(in the rows, 128 means zero)
Each row of X is roughly a mix of the hidden directions of one of 4 groups; some rows fit no group.
X:
[[127 175  85 160 162 138 110 152 137 125  91]
 [ 99 132 174 128 104 116 151 151 165  99 170]
 [174 140 116 136 175  95 115 106 167 130 158]
 [124 208 102 124 122 147 122 153 115 145 139]
 [151 122 150  81 132 107 135  58 128 137 124]
 [150 136  69 131 100 134 119 144 175  92 116]
 [153 137  94  95 163 116  71 128  98 141 139]
 [ 96 163 130 126 168 154 126  74 121  97 145]
 [107  67 150 150 117 117  93 135 132 151 169]
 [138  73  80 152 128 133 138 150 159 163 123]
 [105 120  76 137 158  73 121 125 136  96 109]
 [ 76  88 116 147 131 115 148  88 115 149 163]
 [ 97 172 100  65 133 132  98 116 137 130 119]
 [167 117 101 137 159 115 130 181 157 154 157]
 [157 135 149 124 135 124  85 159 100 177 164]
 [112 102  81 151 156  74 131 116 125  94 135]
 [114 165 162 169 135  87 117 128 159  96 152]
 [160 166 149 116 103 151  98 114  79 156 109]
 [112 187 107 151  93 135 169 129 116  99 141]
 [114  72 166 138 147 167 142 146 145  94 131]
 [172  91 123  83 133 157 145 130 104 167 115]
 [138 117  79 129 140 125 104 167 144 188 120]
 [169 156 125 155 136 128 154 152 166  85  98]
 [ 98 125 152 159 158 121 139 109 157  64 128]
 [ 92 157 163 114 128 135 135 195 106 123 138]
 [165 140 138 184 128 153 162 148 170 116 127]
 [150  93 176 155 105 157 151 123 142 138 170]
 [143 130  86 126 189 117 123  98 128 121  84]
 [181 158  81 129 130 104 116  93 137 153 140]
 [140 129 117 116 172 146  92 175 151 172 137]
 [159 162 104 112 134 117 165 192 140 125 139]
 [116 125 111 174  98 175  94 102 102 106 118]
 [ 95 108 110 139 139 141 123  61 113  92 148]
 [153 145 143 133 109 112 110 146 121  52 107]
 [113 174  78 134 110 167 158 127 120  98 141]
 [ 99 135 115 138 127 121 172 131 136 195 160]
 [174 148 145 103 121 143 134  78 174 148 131]
 [143 122  83 184  83 158 124 115 138 121 124]
 [100 105 110 147 113 151 105  73  96 110 162]
 [ 91 150 139 144  98 130 145  91 107  73 105]
 [ 69 171 105 110 121 159  95 112 134 140 133]
 [169 104 103 104 138 121 146 188 116 124  95]
 [141 114  70 104  89 166 128 103 153 123 112]
 [146 139 163 109  72 180 123 128 122 158 130]
 [132 112  65 156 121 101 110 131 116  84 103]
 [ 96  98 109 142 139  65 109 118 149 151 101]
 [118 136 171 115 196 120  98 159 127 132 131]
 [126  78 107 134 115 117  97 102  98 107 179]
 [113 114 151 142  46 135 123 127 134 153 123]
 [ 75 170 126  91 140 133 112  90 113 147 107]
 [108  92 130 130  97 202 151 127 125 139 120]
 [175 116 129  95 132 108 144 117  75  94 153]
 [ 77 133 127  78 126 169 130 135 102 163 123]
 [134 113  63 143 121 123 119 150 143 182 114]
 [106 168 114 130 113 171 145 133 108  98 181]
 [172 137 112 143 101 155 162 139 105  74 138]
 [161 125 151 118 186 157  99 163 144 110 145]
 [104 131 157 128 161 122 124 193  88 146 139]
 [140 186 150 120 118 107 153  85 122 112 165]
 [123 110 152 132 154 144 100 159 100 124 194]
 [145 130 146 145 104 108 176 108 117  67 147]
 [125 181  97 101 138 117 156 110 166 167 133]
 [108 152  79 142 100 170 147 127 110  98 160]
 [105 128 133 120 155 128 145 187  84 146  92]
 [ 91 153  97 165  66 132 145 115 121 125 121]
 [131  65 148 130  74 108 131 131 113 121 155]
 [109  76 161 136 121 144 118 101 120  99  77]
 [103 146 156 137 102  97  97 180 167 135 122]
 [163 137  76 140 148 113 103 176 123 112 100]
 [180  99 106  91 149 134 113 132 166 159 111]
 [121 139 183 100 141 137 130  79 120 169 150]
 [120 170  89 138 166 135 109  86 141 151  96]
 [ 87 167 170 118 149 168 136 115  93 141 121]
 [106 161 140 149  99 157  98 117 143 176  92]
 [123 173 148 142 126 155 191 128 105 148 148]
 [108  96 104 144 134 121 104  53 115 124 138]
 [130 145 149 157 145 138 185 135 184 122 110]
 [140 102 131  70 153  97 136 150  82 130 110]
 [146 150 117 133  73 132 103 133 104 179 159]
 [178  90 149 171 133 112 168 131 120 128 104]
 [ 60 164 106 116 119 157  98 110 127 136 134]
 [131 101 116 128  74 111 154  98 139 117  75]
 [129  68 111 132 110 146 153  91  87 139 107]
 [145 112 115  71 123 148  95 141 129 139 182]
 [104 100 157 146  95 168 163 159 143 134 161]
 [171 152  88 128 134 160 125  99 152 169 153]
 [172 116 118  84 119 173 114 113 144 162 157]
 [147 132 121 101 124 113 124 150 130 206 155]
 [ 81 155 152 163  90 131 144 121  91 103 146]
 [164 132 118 160 178 165 117 119 109  86 115]
 [103 113 152 138 128 176 125 114 117  66 100]
 [160 168 123 112 142  83 127 124 140 171 169]
 [171 168 126 118 118  89 158 132 125 143 178]
 [183 105 100 114 109 124 125 141  68 120 133]
 [ 75 156 115 150 125 132 144 100 137  92  82]
 [143  90  78 154 112 122  91 121 117  97 161]
 [ 90 139 178 130 125 132 148  76 133  89 136]
 [166  98 138  81 105 150 118 123 161 170 119]
 [166  83  83 167 133 138 106 113 148 106 125]
 [139 110  89 139  71 105 126 130 122 159 172]
 [158 107  85 147 122 128 121  61 145 126 109]
 [129 155 157 106  82  87 162 102 158 139 139]
 [122 131 118 166 142  79  98 165 146  84 125]
 [111 132 137 143 109 175  80 115 150 114  78]
 [ 99 146 139  67 123 140 102 121 134 160  86]
 [119 145  97  97 109  98 132 168  99 125 180]
 [169 140 100 152  97 131 169 149 129 163 164]
 [128 165 149 135 125 152 171 134 164 150  77]
 [123 135 170 131 115 141 134 199 157 145 109]
 [153 134 112 188 156 178 102 136 117 127 134]
 [113 142 148  68 145  82 127 164 126 104 137]
 [146 119  72 141 137 129 122 176 149 175 131]
 [106 119 147 135 172 138 100 132 119 124 197]
 [ 80 163 158 162 105 140 138 124  87 108 143]
 [ 79 182 150 136 136 155 148 107 151 126 154]
 [127 155 150  92  78 171 132 121 110 168 123]
 [118 117 173 125 152 148  96 130  93 118 184]
 [107 159 132  93 115 144 100 112 120  97  67]
 [170 162 118 114  89 120 165 145 101 145 165]
 [120 112 112 160 105 163 161 165 118  76 116]
 [ 93 175 167 139 142 160  95 116 145 160 127]
 [127 105 121 103 103 141 114  77 122 189 112]
 [151 151 175  65 112 154 126 135 115 144 116]
 [164 141  96 126 156 139 181 100 116  93 108]
 [172 148 142 145 173 148 127 143 132  76 104]
 [121 105  86 173 172 132  80 124 117 120 132]
 [136 120 140 137 166 166 147 158 172 142 174]
 [101 106 113 136 147 120 159 168 163  97 173]
 [102 182  82 128 136 144 112 132 120 144  82]
 [164 147 138 130 172  67 102 144 117 111 129]
 [ 91 166 161 119 119 115 136 181  98 101 129]
 [116 176 151 138 119 170  88 113 113 165 108]
 [ 81 167 123 177 127 147  92 105 136 133 147]
 [125 150 144 115  98 101 157  95 167 137  77]
 [ 65 147  84 109 124 150  96 133 106 130 122]
 [ 95 123 131 154 109 138 104 150 143 160 193]
 [181  81 145 114 134  79 129 149 114 115 138]
 [103  98 146 113 168 146  94 168 149 168 122]
 [153  89 172 123 136  95  96 145 131 167 103]
 [109 107 184 124 139 169 125 137 103  80 122]
 [121 138 118  64 107  82 160 130 141 150 117]
 [ 91  94 161 129 140 104 149 159  74 123 136]
 [166 116 148 102  73 124  81 156 134 130 134]
 [115 118 186 150 137 102 171  91 109 134 108]
 [153 160 113 134 120 122 123 166  79 157 173]
 [140 135 140 122 161 146 100 150  85 127 191]
 [ 67 146 101 100 101 135 104  97 140 105 145]]
One row of each group comes first, with its name. Which group is each row after those in?
[148 157 174 129 115 193 129 130  96 136 135] : <104>
[ 73 146 131 134  95 142 134  72 119 121 101] : <134>
[110 119 162  88 123  80 163 154 132  91 126] : <100>
[128  96 172 128 147 141 116 193 119 119 155] : <28>

[137 121 116 109  85 129 134  66 115 175 123] : <134>
[152 117 105 153  90  86 176 136 115  95 137] : <134>
[149 130  82 140 138 120 106 168 119 167 174] : <28>
[111  63 115 160 128 132 145  94 163 118 112] : <134>
[141 147 126 126 159 101  95 125 127 174 185] : <28>
[ 99 125 158 134 153 126 130 195  91 142 144] : <100>
[112 131 160 122  94  85 103 175 167 134 131] : <104>
[ 73 177 123 118 122 150  93 105 145 136 151] : <100>
[ 85 173 171 112 129 148 118  84 120 111 125] : <134>
[125 166 154 136 153 134 155 185 135 150  89] : <100>
[141 178 112 114 185 147 120 119  98 113 156] : <28>
[100 122  96 134 130 190 114 144 147 173 112] : <134>
[110 113 150 113  94 174 127 143  81 101  96] : <134>
[144 148  81 137 120  98 116 135 140 182 168] : <28>
